One vector is turned by the same rotation once a step. Each row is the vector after some number of steps, and that number follows the row.
The counts run from 0 to 141.
[148 129 110 102 139 107  83 162 131 103 175 122 160 139 113 111 160 140
 147 152 140 144 133 123 181 147 146 145  89 134 155 159 124 162 123  80
  80  94  86 106 119 127 168 133  87 158]
95
[141 209 101  86 162 132 143 166 129 130 137 165  97 116  92 148 139 104
 135 129 115 171 124 167 161 104 121 123 152  98 121 146 113 137  98 138
 143 116 155 113 146 112  92  90 106 145]
129
[134 159 100 113  84 116 110 114 137 170 108 120 102 127 112 117 189 116
 115 112 133 155  99 155 159 126 139 167 110  73 120 156 108 124 137 167
 171 151 177 108 125 115 122 172 147 151]
105
[ 62 116 130 174 107 116 140 150 134 169 148 117 158 120  80 142 181 130
 123 161 122 144  91 162 136 110 156 154 103 116 109 127 115 140 172 176
 172 140 153 132 139  78 117 146 131 121]
121
[130 158  77  97 104 125 148 111 103 132  83 157 113 143 117 122 126 129
 101 125 115 146  99 142 126 169 101 171 126  78 111 142  92 114 122 134
 156 143 156  88 121 136 112 176 148 170]
85
[102 117  90 136 146 110 130 144 118 118 141 149 178 117 131 105 142 138
 146 202 102 135  95 112 147 156  82 149  90 124 112 152 130 162 156  98
 121  86  91 122 103  87 103 146 110 152]
98
[173 172  79  89 196 148 148 154 130 157 152 141 141 125 131 132 124 134
 138 209 117 136 101 152 145 127  92 116 123  89 108 142 132 150 156 112
  97 111 123 119  91  93 130 107 136 135]
33
[129 154 110 122 111 129  94 118 171 184 162 134 105 126 106 119 196 116
 143 148 184 166 139 131 132  94 137 174 120  91 117 126 138  97 136 155
 131 123 142 128 124 103 160 177 156 147]
8
[103 132 110 119  85 131 121 144 131 166  88  83 116 159  91 120 176 103
 120  77 140 153  93 149 166 132 144 167 114 106 135 153 119 129 139 155
 159 153 172  94 113 132 142 164 117 151]
104
[ 81 119 154 146 126 125 114 167 140 166 123 106 103 138  71 145 185  95
 138 121 164 142 149 103 148 128 138 188 112 141 124 133 135 105 169 128
 129 129 149  84 123 104 151 178 126 119]
6
[ 84 150 120 141 142  99 120 137 117 157 160 155 102 110 104 159 153 129
 110 153 117 172 131 150 135 139 165 159 114  86 143 149 100 123 155 172
 172 124 166 115 170  94  97 144 177 114]
24
[110 183 150 119 126 134  83 206 132 123 141 157 143 123 100 142 167 117
 162 138 130 175 149 138 157 109 148 138 129 147 130  94 151 134  69 119
 111 111 115 110 129 125 145 128  88 133]
112
[ 77 131 107 157 131 113 135 148 104 155 129 158 117 120  98 147 169 118
 126 177 109 153 120 108 109 153 125 192 117 109 105 141 123 103 163 152
 163 108 160  97 135  93 106 184 153 135]
4
[ 71 111 128 142 125 108 125 136 158 189 129 106 147 103 115 111 167 141
 127 167 144 149  96 118 146  98 130 155 113 106  96 134 111 145 174 168
 163 127 139 122 122  82 118 167 171 110]
122
[120 180 157 123 171 158 144 221 109 145 113 146 131 132  86 170 134 108
 145 151 109 156 139 153 163 116 123 118 141 139 112  83 127 128  96 110
  87 145 142  89 107 117 122 111 103 102]
132
[141 189 135 100 187 145 136 205 119 152 106 163 117 106 119 153 122 109
 155 167 113 158 156 118 162 117  86 128 139 121 110 104 116 152 117 107
 104 120 113  92 103 102 112 135 133  90]
131
[100 151  56  94 105 106  98 157 103 110 135 148 163 118 153 130 133 126
 119 154 100 160  84 127 131 167 132 152  94  98 122 156  97 139 107 119
 153 101 133 114 105 137 116 145 134 175]
0
[ 73 107 101 128 135 108 127 177  85 115 126 127 145 137  98 162 143 101
 128 128  92 142 116 114 155 192 126 167  97 117 151 154 108 145 157 105
 150 119 141  68 118 125 112 157  99 133]
2
[124 166 115  86 168 143 100 161 173 166 167 132 110  96 123 116 139 115
 156 159 186 165 149  97 145  67 137 159 128 105 112 127 128 126 121 113
  98  89 112 129 123 109 145 125 158 136]
29
[129 148  87 104 149 140  81 196 115 138 152 110 172 127 130 134 141 122
 147 175 117 153 123 114 155 152 153 140  92 122 131 114 134 141 119  85
  79 122 100 108  78 136 165 137 118 128]
115
[133 146 123 101 154 152  97 185 127 176 136 121 159 125 132 146 116 136
 114 159 120 154 113 136 156 152 150 124 105 107 114  83 105 137 133  99
  88 168 113 106  72 136 165 158 172  84]
135
[132 142 183 139 115 116  71 161 137 139 136 152 108 130  93 127 169 137
 161 124 164 153 176 123 180 132 148 162 108 146 156 107 118 116 112 103
  94 134  93  98 134 123 166 190 120 121]
91
[114 136  80 136 125 105 124 136 116 106 174 153 177 136 123 129 165 148
 128 188 115 147  84 151 137 143 116 146 101 108 120 156 137 143 119 115
 128  82 110 126 131 100 111 118  95 189]
97
[150 138 111  95 128 117  61 131 150 113 170 145 148 122 151  98 149 163
 143 166 154 151 143 122 162 132 136 155  87 107 136 146 121 135 112  87
 105  99  74 130 112 127 171 161 131 168]
94
[122 157 132 109 167 162 156 165 140 151 154 111 148 178  79 142 123 111
 108 141 160 139 121 132 131 141 145 130 124 123 117  93 120 114 134  85
  67 145 137  91 112 137 179 105 110 160]
51
[106 167 101 149 131 144 115 176 126 144 125 164 184  99 125 138 145 146
 141 183  98 151  72 160 155 108  99 110 124 125  87  97 142 152  85 144
 147 130 118 137  99 100 100 128 115 132]
16
[ 82 163 151  89 173 113 154 175 136 120 122 156  92  94 106 142  99 112
 150 136 131 157 165  88 153 122 130 141 138 140 145 144  71 146 142  89
 129  91 118  84 161 116 115 123 150 106]
46
[ 84 101 112 146 138 109 144 174 114 118 117 118 180 136 100 123 158 125
 144 158  98 120  98 108 170 151  91 145  92 146 130 145 134 169 159  96
 124 104 110  93 105  89 117 135  86 143]
99
[132 180  82  62 139 128 114 123 178 164 125 119  91  92 137 109 154 117
 133 127 159 160 108 122 174  78 125 147 133  70 116 162  99 149 128 152
 150 104 145 125 132 106 117 132 168 137]
126
[ 73 190 141 115 158 134 152 167 143 140 151 171 124 121  79 153 101 105
 126 164 163 155 131 120 102 107 141 153 141 122  96  83  99 106  99 115
 104 104 150 103 162 119 121 100 143 158]
48
[119 174 162 116 149 120  87 193 128 128 127 170 116 103 113 137 161 133
 178 141 130 166 177 115 181 112 119 142 131 148 138 113 128 143  97 104
 119 114  90 108 125 114 126 149 115 107]
111
[137 130 149 149 117  99 145  95 144 103 168 145 157 165  94 101 164 173
 114 166 145 127 114 181 174 133 150 129 103 123 147 153 114 158 132 126
 118 110 109 136 182  97 145 108  95 186]
76
[123 140 131 163 142 142 164 156 132 165 124 139 182 132  96 139 138 148
 108 193 114 134  70 178 143 118 116 108 117 103  90 101 125 149 140 159
 126 167 151 136 116  73 105 111 132 115]
36
